(in the rows, 128 means zero)
A single turn carries every row of the set below to another of its rows. Some are shown first; where does it send the rows asked next?
vede: [123 113 128 123 120 115 137 114 105 127 117  92 131 134 119 161 134 123
 136 130 134 137 105  77 159 139 173 128 130 112 163 143 136 135 137 111
 142 127 123 156  95  97]
nim: [120  83 134 135  98 123 135 119  99 141 125 111  91 134 131 161 131 106
 137 152 126  80 124 106 119 110 174 132 102 156 128 136 136  98 110 113
 137 144 123 157 107 116]
Konor: [148 107 120 130 144 109 157  82  97 144 146 110 100 166 143 158 129 141
 141 151 138 126 107 112 115 116 144 124  91 149 151 148 116 121 144 115
 140 155  86 160 103 111]
tukad: [109 110 107 133 101 137 140 136 102 131 145 117 121 123 117 153 134 113
 178 140 103 116 105  82 129 128 183 128 116 124 149 130 146 127 134 110
 152 132 146 143  97 111]
tudu: [131  77 151 149 105 137 148 112 105 142 142 118  89 141 112 136 147 114
 157 141 113 137 134 108  99 104 174 133 116 143 141 138 137 105 127 116
 166 108 115 136  93 100]
kat: [132 131 149 139 113 149 154 105 112 122 131 100 120 129 146 126 161 130
 153 121 102 138 106  87 159 141 157 126 147 144 152 139 135 114 135 135
 156 114 121 159 105 104]
gufuz: [129 122 123 132 118 106 121 133 122 140 120 123 131 139 141 155 139 133
 150 142 123 124  97  88 177 142 154 141 115 135 137 146 125 150 143 110
 139 125 127 131 107 116]
zof: [147 122 113 114 144 125 163  99  99 142 166 131 109 156 140 152 131 128
 162 147 112 125  87 107 120 113 150 127 106 151 135 143 100 104 142 110
 138 131 101 141 107 135]
Lefu: [126 129 150 140 113 140 150  98 116 127 132 104 119 135 142 125 160 130
 149 125 112 144 101  89 160 135 156 128 150 138 151 151 134 111 142 137
 161 105 109 161 109 103]
Zet: [122  86 118 151  85 143 139 121  99 142 133 103  98 127 138 143 138 130
 143 155 136 107 128 101 109 111 177 120 124 144 148 128 168 115 140 117
 156 157 125 158  98  99]
sube: [110 115 111 134 102 138 148 131 105 134 143 118 120 117 128 151 132 112
 171 140 102 110  95  87 135 129 182 125 119 125 155 132 160 129 136 114
 138 140 145 137 105 111]
Gobe: [132 117 108 171 137 137 141 112 106 151 140 115 105 150 164 138 173 135
 156 122 148 118 119  93 154 109 149 159 104 149 151 137 127  92 132 115
 168 152 119 162 114 126]
razu: [117 119 127 144 125 100 134  98 113 143 140 107 125 150 131 133 168 129
 130 125 130 135 109  97 168 126 142 149 116 134 142 162 125 124 152 129
 165  93 106 150 106 114]
Gofip: [126  83 130 138 116 103 130 106  94 126 133 102  97 148 128 159 147 103
 124 133 125  93 108 110 134 127 163 140 104 157 131 148 102 100 105 119
 132 139 101 163 115 110]
sasu: [134 106 112 126 143 117 152 102  85 140 165 132 115 164 141 160 130 122
 154 133 121 127 103 111 123 114 137 128 110 146 149 129 111 102 146 130
 117 130  93 156 123 107]
mil: [141  94 133 143 120 140 139 118 107 150 144 106  88 141 114 120 144 106
 155 127 122 121 139 118 121  87 171 133  95 160 133 145 134 107 105 115
 160 129 126 149 106 146]
Zupe: [109 102 126 142 117 104 134 107 103 146 151 107 115 153 139 162 168 127
 126 139 135 115 113 109 141 115 143 157  84 128 143 156 113 111 159 121
 157 103 106 140 115 118]
tifop: [126  91 118 158  87 146 139 116  98 143 137  93 102 125 140 133 143 138
 152 149 128 116 131 105 113 118 167 122 122 143 143 127 171 122 144 113
 163 157 131 146  96  99]
Kod: [116 111 128 128 115 119 141 110 103 132 122  86 126 128 120 160 133 120
 132 128 134 130 115  84 152 137 167 124 136 104 169 146 142 128 132 114
 145 128 118 164  98  93]
Lam: [164 113 137 149 120 126 152  96 107 130 139  96  93 151 118 109 154 136
 148 128 123 139 121  93 135 125 174 127 140 159 146 150 138 126 129 117
 187 120 132 132  87 120]
Gev: [156 115 146 139 121 118 151 103 108 128 140  93  99 146 111 115 146 139
 147 132 124 141 120  97 133 137 183 124 133 153 142 153 134 126 127 114
 184 115 139 136  88 119]
Kom: [145 112 120 164 140 135 139  96 109 148 137 112  89 156 141 117 173 125
 146 117 132 130 135  97 153 103 148 149 130 159 140 144 128 100 131 123
 181 117 126 156 106 125]
Donu: [145 119  89 131 137 100 146 100  99 145 160 116 116 173 127 147 121 140
 153 141 141 121  96 119 118 117 153 117 103 155 153 135 116 128 134 118
 136 151 105 145 101 124]
pozuz: [137 116 122 150 133 136 124 121  98 144 149 109 113 143 122 123 135 106
 160 122 124 121 109 118 138 108 163 133  84 146 140 157 114 120  96 111
 151 138 122 149 114 160]
tev: [129 108 135 152 121 112 151 126 126 150 142 114 100 131 154 147 148 138
 148 149 117 113 109 121 149 136 144 148 125 162 136 154 134  93 125 135
 129 170 129 142 137 111]
fazi: [138 118 115 139 139 130 151 102  98 150 154 131 109 163 155 145 142 137
 178 158 115 120  89 120 118 116 142 125 108 159 144 124 118 110 141 131
 137 144  89 153 114 120]
det: [129  80 155 151  98 138 155 107 105 143 142 122  93 137 121 141 148 120
 150 140 114 133 135 108 106 114 173 133 128 140 140 141 134 107 128 108
 168 102 110 139  93  88]
dazum: [157 119 107 125 143 114 157 100  94 147 158 104 110 153 149 144 133 148
 147 134 138 124 103 113 138 115 148 109 111 157 143 136 119 105 158 127
 134 166 100 159 110 126]
movo: [154 114 114 137 115 115 127 145 121 141 142 129 119 143 132 154 143 144
 143 151 124 119 115 108 157 125 157 140 100 155 131 152 102 143 138 111
 147 132 131 115 113 131]
pon: [111 108 130 143 105 109 152 130 120 152 125 117 112 116 150 160 131 124
 152 150 118  97  98  98 148 133 157 140 111 145 140 143 156 121 128 118
 124 165 133 143 127 107]

pozuz moves to Gobe
det moves to Gev
Where do these go?
Lefu moves to vede
nim moves to mil
fazi moves to Konor

A single turn carries every row of the set below to another of its rows. Some are shown first; where does it send the rows asked next?
Gevib: [112 133 102 111 128 133 128 125 141 103 113 145 139 119 126 127 135 141
 126 114 146  96 114  80 127 135 121 106 134 130 118 154 118 127]
tuki: [114 137 138 115 129 148 113 131 136 151 117 118 133 125 120 115 141 148
 136 141 121 127 141 103 112 125 131 114 157 137 127 122 132 132]
Gurov: [ 99 143 106 121 148 121 128 107 115 112 158 138 124 114 135 149 140 130
 126 129 152 117 116 104 132 152 106 122 114 128 125 143 142 107]
Bakim: [137 131 116 124 130 128 121 109 121 127 167 124 110 141 129 113 129 143
 126 135 127 146 125 164 144 133 148 118 110 135 142 131 123 114]
nat: [123 134 169 120 130 138 109 123 117  82 117 128 123 131 129 133 130 133
 109 114 138 123 135 161 145 126 130 100 111 129 132 114 128 127]
vemas: [105 117  98 125 129 137 123 147 140 102 123 137 135 132 137 121 136 133
 120 112 142 116 104  94 148 120 119 110 143 120 129 165 109 125]
tele: [126 133 124 123 127 132 127 123 132 132 174 125 117 136 129 111 128 141
 130 142 129 128 111 172 148 126 137 120 105 128 127 129 116 120]
Lefar: [107 130 116 138 140 130 129 134 113  96 167 115 124 132 145 143 133 125
 120 111 162 118 104 114 154 137 114 140 118 119 121 141 129 115]
ren: [103 128 100 118 131 134 128 138 145 109 120 146 142 121 133 123 135 134
 122 122 144  99 103  91 138 126 110 108 138 122 119 163 112 127]
von: [123 129 160 129 133 133 108 122 118  79 116 132 128 133 138 131 123 125
 105 126 138 127 130 167 151 122 118 108 119 122 133 119 125 122]
dume: [138 124 119 137 117 136 113 135 106 128  87 117 129 146 143 128 139 137
 141 128 140 124 125 141 135 129 134 143 117 130 138 133  77 121]
togin: [122 136 115 126 121 132 115 126 116 150  83 134 131 131 136 132 147 138
 147 149 130 115 122 143 121 136 120 128 111 132 134 138  85 121]
beril: [119 127 101 114 126 135 122 126 135  95 116 136 132 125 125 127 138 141
 122  97 146 111 120  75 133 133 136 106 139 133 127 153 116 124]
kul: [103 133 120 124 135 135 130 134 109 101 170 113 114 130 134 145 147 134
 125  98 157 122 109 107 147 143 131 128 112 130 128 136 136 120]
fekar: [117 133 156 127 138 128 107 115 122  90 113 144 131 126 137 132 124 123
 107 140 133 126 131 168 145 124 107 102 117 122 133 123 129 118]
Paga: [117 139 166 111 131 135 109 117 119  91 115 137 122 123 123 135 137 136
 114 123 132 119 134 158 135 132 127  90 109 133 132 116 135 124]
vofo: [115 116  97 124 126 138 119 139 133  96 122 130 130 134 132 122 136 137
 118  97 144 123 114  86 145 125 134 109 142 127 134 161 112 124]
vidu: [124 127 130 140 135 137 113 130 135 135 113 116 145 134 138 111 121 134
 124 151 131 131 138 110 125 114 114 141 170 123 121 128 119 127]
Dul: [117 134 128 126 136 137 112 123 138 149 114 126 140 126 129 113 131 140
 129 158 122 132 142 105 115 121 116 122 164 129 125 130 130 126]
fevem: [135 147 127 122 126 129 134 112 134 125 165 129 124 130 127 113 116 143
 131 147 139 103 113 167 140 131 131 128 105 130 113 123 115 124]
zome: [100 141 112 115 139 130 127 116 110 112 164 128 116 119 129 149 150 136
 129 109 153 119 116 101 132 154 126 116 109 133 132 138 145 113]
melu: [123 132 145 122 123 153 116 145 134 138 122 103 133 135 122 113 138 150
 133 127 128 124 139 103 120 119 143 126 157 135 121 116 125 138]
zavu: [113 138 159 114 139 130 107 111 124  96 112 146 129 120 128 136 132 130
 113 138 130 122 134 163 136 131 111  91 112 128 132 123 135 118]
Dima: [130 126 141 138 126 146 115 144 133 129 122 105 138 139 132 109 124 140
 126 132 135 128 138 106 129 112 133 142 165 126 119 120 117 136]
Ludo: [105 136 107 136 145 121 128 117 116 104 160 132 130 121 145 144 128 121
 121 128 159 115 108 110 144 143  98 138 120 118 120 144 133 110]
fodiz: [128 140 123 119 116 137 118 125 112 144  85 126 128 131 127 133 150 145
 151 134 134 110 127 136 116 141 136 125 107 139 131 128  86 126]
napod: [149 141 116 123 130 119 121  87 118 119 158 129 112 134 125 116 117 144
 126 133 134 134 135 152 133 140 148 124 110 137 134 124 123 111]
sud: [138 134 125 125 112 140 116 131 106 131  87 114 124 141 133 131 145 145
 144 122 139 117 130 132 124 136 145 137 109 137 136 127  83 129]
suvi: [130 127 113 137 120 131 114 132 113 139  88 129 132 139 144 127 140 133
 141 145 135 123 122 146 133 130 118 137 118 125 137 140  80 119]
mok: [148 148 123 122 129 120 129  90 128 116 159 133 121 129 123 115 109 143
 127 142 142 109 130 154 129 139 138 131 107 137 117 118 120 118]

dume moves to suvi
von moves to fekar
Where do these go?
beril moves to vofo
zome moves to kul
Dima moves to vidu
tele moves to fevem

A single turn carries every row of the set below to another of its rows. Some are shown first; where does it send the rows asked next?
Fupas: [129 127 158 142 137 121 118 116 104 132 103 128 132 109 103 124 156  97
 137  97 132 137 136 137 149 146 125 116]
sot: [ 98 123 114  99 133 115 137 127 117 147 144 106 146  97 120 122 163  90
 152 101 108 140 125 132 144 131 132 126]
Vevan: [148 118 114 135 138 106 141 127 135 123 112 115 118  95 125 128 129 111
 106  84 135 156 107 118 116 139 125 135]
nonim: [134 121 128 123 143 138 138 148 122 136 117 110 124 110 101 136 152 117
 145 121 135 112 112 116 106 141 140 132]
beva: [118 144 124 126 100 101 112 118 145 127 146 126 112 143 113 130 132 119
 153 118 121 133 112 154 135 137 113 129]
naleg: [139 123 119 127 130 117  98 115 120 134 133 111 139 120 141 132 142 114
 132  76 145 119 128 105 129 144 127 125]
Tivu: [141 115 123 117 108 101 123 112 123 107 106 137 112 108 106 152 133 120
 117 108 130 143 113 161 129 144 125 110]
nif: [130 118 125 113 111 135 167 138 149 167 116 114 114 107 131 139 147 106
 129  92 109 136 123 116 135 129 117 103]
bim: [141 144 116 123 115 148 131 125 137 134 119  99 130 100 111 158 151 111
 138 117 128 174 143 121 122 111 138 100]
suvef: [121 122 129 117 131 115 130 124 175 142 132  92 142 136 132 141 147 103
 117 106 130 158 136 130 150 120 119 110]
mel: [131 118 114 144 126 102 131 130 151 132 116 116 111 115 104 152 155 129
  89 126 129 160 137 133 130 124 118 123]
lovi: [108 157 108 135 107 108 118 151 145 141 127 159 127 115 104 154 146 111
 138 115 125 165 133 123 130 129 135 127]
pigu: [132 163 143 137 122 118 132 134 128 113 102 132 110 140 120 144 147  93
 132 126 118 148  94 133 135 124 136 113]
mup: [116 128 119 117 114 103 120 152 100 141 125 133 140 138 126 131 162  92
 134 108 120 122 118 127 163 111 128 121]
fipu: [100 139 121 132  94 117 115 126 110 168 135 105 121 115 133 133 155 105
 141 104 112 168 116 126 154 109 127 120]

Fupas moves to nif
mel moves to Tivu
Where do these go?
mup moves to sot
beva moves to naleg
bim moves to pigu

